Turns in one plane each, and the order they were made in; the first pair answered
J_963:
0.824  -0.105  0.878  0.192  -0.317  1.145  -0.004  -0.151  0.004  -1.232  0.607  -0.146  1.384  -0.741 -> 0.770  0.115  0.972  0.276  -0.246  1.370  -0.045  -0.113  -0.372  -1.236  0.710  0.455  1.307  -0.418
-1.170  -0.097  1.294  1.631  2.557  -0.025  4.414  3.135  -0.694  -0.192  0.662  1.442  2.626  1.695 -> 0.084  1.289  0.696  1.342  1.742  0.391  2.774  2.310  -2.231  0.392  -0.536  3.462  1.391  3.759
-1.973  4.735  -2.227  -3.007  -1.554  0.832  -0.711  0.021  -1.312  2.902  -2.947  -1.043  -1.160  1.996 -> -2.431  3.560  -2.469  -3.285  -1.365  0.329  -1.380  -0.004  0.078  2.934  -2.941  -3.543  -0.401  0.395
0.811  -0.119  -0.997  1.242  2.072  -0.305  -0.463  0.680  -0.186  -1.538  2.262  1.599  -3.382  1.449 -> 1.210  0.000  -1.510  0.785  1.939  -0.436  -1.625  0.142  0.027  -1.191  1.708  0.957  -3.642  1.552
J_353:
-0.861  -0.200  1.114  0.806  1.396  -0.472  1.870  0.970  0.865  0.268  2.069  1.507  -0.451  0.620 -> 1.225  0.011  0.130  -0.300  -0.164  -0.859  -0.897  -0.496  -0.711  1.805  -0.645  2.049  -0.028  2.351
-0.045  3.069  1.176  -1.816  0.102  0.559  3.295  1.491  -0.603  1.548  0.865  -0.342  -1.661  -0.054 -> 1.647  3.070  0.219  -2.839  -1.178  0.320  0.803  0.229  -1.378  2.262  -1.053  -0.658  -1.332  0.778
1.453  3.036  1.066  -1.462  -1.956  1.653  -0.614  -2.803  -2.939  -2.186  -0.956  1.852  0.983  0.832 -> 0.708  2.739  1.293  -1.197  -1.152  1.918  -1.005  -2.895  -0.846  -4.168  0.887  -1.119  0.944  -1.612
-3.021  2.082  0.038  0.514  1.886  -1.703  1.313  0.448  -0.732  3.070  -0.926  3.077  -1.700  0.768 -> -0.674  1.908  -1.394  -1.029  0.045  -1.933  -3.704  -1.860  -0.286  2.838  -2.892  0.105  -0.940  0.253
J_55:
-2.995  0.516  0.404  -0.619  0.184  -0.786  1.695  0.826  0.869  3.568  -2.296  -1.378  2.877  -0.932 -> -1.863  0.950  1.425  1.887  1.732  0.273  3.102  1.152  -0.729  2.087  0.228  3.712  0.304  0.892
-1.254  1.030  -1.994  0.385  -0.562  -0.677  -0.146  0.279  -1.487  1.712  -1.108  1.546  -1.676  0.868 -> 0.024  -1.305  0.341  1.769  -1.526  -0.948  0.596  -0.123  -1.573  -1.355  1.009  1.134  1.272  -1.644
0.930  0.800  0.098  0.551  -1.573  -0.480  0.605  -0.273  -2.176  0.758  -1.815  2.316  0.615  1.802 -> 1.004  -0.204  0.760  0.288  -2.456  -0.803  0.466  -0.567  -1.646  -0.087  -1.872  0.599  2.610  0.147
J_933:
2.197  -2.696  0.908  0.732  -0.747  -1.126  -0.808  -0.057  -0.690  -0.758  -0.941  -0.017  1.217  -0.789 -> 1.473  -1.735  -0.308  0.424  0.424  -0.465  -2.135  -0.107  1.079  -1.256  -0.125  -2.122  -1.003  -1.310
-0.217  -1.192  0.581  0.455  0.744  0.278  0.098  0.951  1.112  -0.139  0.355  -0.922  1.834  -1.928 -> -0.670  -0.092  0.371  0.359  1.125  0.917  0.176  0.926  1.652  -0.669  1.068  -1.085  0.592  -1.816
-0.830  -1.916  0.092  -0.793  0.450  -0.610  0.809  0.807  0.795  1.824  -1.101  -2.582  1.817  -1.323 -> -2.004  0.557  -0.371  -0.725  1.475  0.719  0.593  0.838  1.778  0.562  0.586  -3.054  -0.859  -1.211
-1.505  -0.335  -1.163  -1.806  -0.621  -0.783  1.142  0.713  -0.676  3.573  -3.342  0.358  0.519  1.702 -> -2.028  0.222  -2.024  -2.013  0.275  -0.350  -0.046  0.511  0.787  3.525  -2.841  -1.329  -1.017  1.300
Now pairs of rows:
Between the rows of a pair lie two turns.
-1.547  -0.647  0.756  0.369  1.793  -0.201  2.369  1.087  1.558  -1.018  1.999  -0.810  -1.154  -1.562 -> -1.605  0.417  -0.419  -1.004  1.062  -0.537  2.137  1.269  -0.406  2.466  -1.118  1.339  -1.441  1.389 -> J_55, J_353
0.553  0.440  -0.922  0.464  -0.514  0.173  -0.471  1.152  3.146  -1.922  0.610  -0.800  -0.549  -2.996 -> 0.608  1.488  -0.718  0.794  -0.610  0.217  1.229  1.819  0.555  0.226  -0.557  3.830  -1.727  0.203 -> J_353, J_963
-2.274  -0.746  0.980  -0.131  -0.552  -0.696  3.746  1.825  0.285  0.577  -0.162  -0.724  1.916  -1.189 -> -1.512  -0.742  -0.077  -0.715  -0.939  -1.150  2.713  1.620  -0.746  2.638  -2.170  0.409  1.508  0.530 -> J_933, J_353
1.504  -0.778  0.143  0.816  0.958  -1.371  -2.003  -0.707  -0.304  -0.570  0.535  -0.105  -0.479  0.940 -> 1.097  -0.586  0.111  0.322  0.518  -1.250  -2.089  -0.832  0.282  -0.923  0.406  -1.687  0.269  0.374 -> J_933, J_55
-0.934  -2.724  -1.424  3.184  0.411  -1.117  3.703  0.813  -0.161  -1.445  3.004  1.441  0.400  0.516 -> -1.913  -1.058  -2.901  2.262  1.290  -0.797  3.297  1.037  -0.267  0.766  1.590  1.921  -1.868  2.360 -> J_55, J_55
-1.181  0.030  -0.794  -1.900  -1.321  -0.958  -0.072  0.449  1.560  -1.616  -0.290  -5.622  2.331  -2.468 -> 0.699  -1.105  1.319  0.998  -0.732  -0.342  1.502  0.308  0.234  -4.870  2.688  -1.929  2.288  -2.853 -> J_55, J_55
0.082  -1.367  1.080  1.652  0.164  -0.816  1.748  0.566  1.310  -2.481  1.377  0.141  -0.182  -1.909 -> 1.908  -0.692  -0.116  0.682  -0.994  -1.275  -0.062  -0.259  -1.222  0.294  -1.836  3.004  -0.548  1.466 -> J_353, J_963
-0.889  -3.159  3.719  0.494  -1.037  -1.000  -0.966  -0.237  0.875  1.132  0.395  -1.275  2.884  -2.321 -> -1.016  -2.135  4.191  1.055  -0.874  -0.704  1.005  0.464  -1.191  1.985  0.177  2.701  1.983  -0.057 -> J_353, J_963
0.018  2.893  -1.193  -1.620  -0.592  0.699  -0.301  -0.064  0.645  1.746  -2.270  0.986  -1.256  1.314 -> 2.359  -1.769  0.967  0.378  -1.242  -0.538  -0.175  -0.646  0.542  -1.068  -0.503  0.893  2.619  -1.643 -> J_55, J_933
-0.130  -2.437  -0.219  0.664  0.473  -1.207  0.733  1.322  0.275  1.453  -1.243  -0.102  1.722  -0.008 -> 0.367  -1.635  -0.764  1.066  1.100  -0.676  0.138  1.081  -0.343  1.845  -1.146  1.590  -0.225  1.427 -> J_353, J_55
-3.661  0.309  1.133  -1.494  1.286  -0.811  4.355  0.832  -0.521  2.571  -1.950  1.990  1.725  2.358 -> -1.803  -1.036  -0.345  -3.373  -0.619  -1.615  -0.827  -1.447  1.101  2.102  -3.789  -3.095  3.597  0.211 -> J_353, J_963
1.533  -2.155  -1.605  0.620  0.514  -0.104  -1.381  -0.062  -0.690  1.778  -0.495  1.803  -0.803  0.740 -> 1.853  -3.027  -0.962  1.176  0.347  0.104  -1.506  -0.565  0.220  -0.368  1.046  0.450  0.042  -1.144 -> J_933, J_55
2.919  -3.420  -0.986  2.950  0.321  -0.805  0.963  0.096  -1.349  -0.415  0.729  2.494  0.810  -0.228 -> 2.045  -4.252  -1.794  2.837  1.261  -1.100  0.357  0.342  0.532  -0.352  1.157  0.010  0.192  -1.703 -> J_933, J_963
-2.789  2.990  2.758  -0.108  -1.479  2.408  0.996  -1.721  -0.388  -3.302  0.268  3.116  -1.728  1.042 -> -0.063  -1.118  2.502  -0.623  -3.530  -0.196  -0.747  -2.617  -1.923  -0.781  -3.408  3.092  2.382  1.243 -> J_933, J_963
0.340  -1.768  1.423  0.554  0.474  -1.474  1.204  -0.592  -2.018  0.060  0.807  -0.277  3.159  -1.531 -> -1.075  0.175  -1.255  -1.531  1.178  -1.197  -1.272  -0.763  -0.411  2.264  -0.763  -3.121  0.640  -1.026 -> J_55, J_353
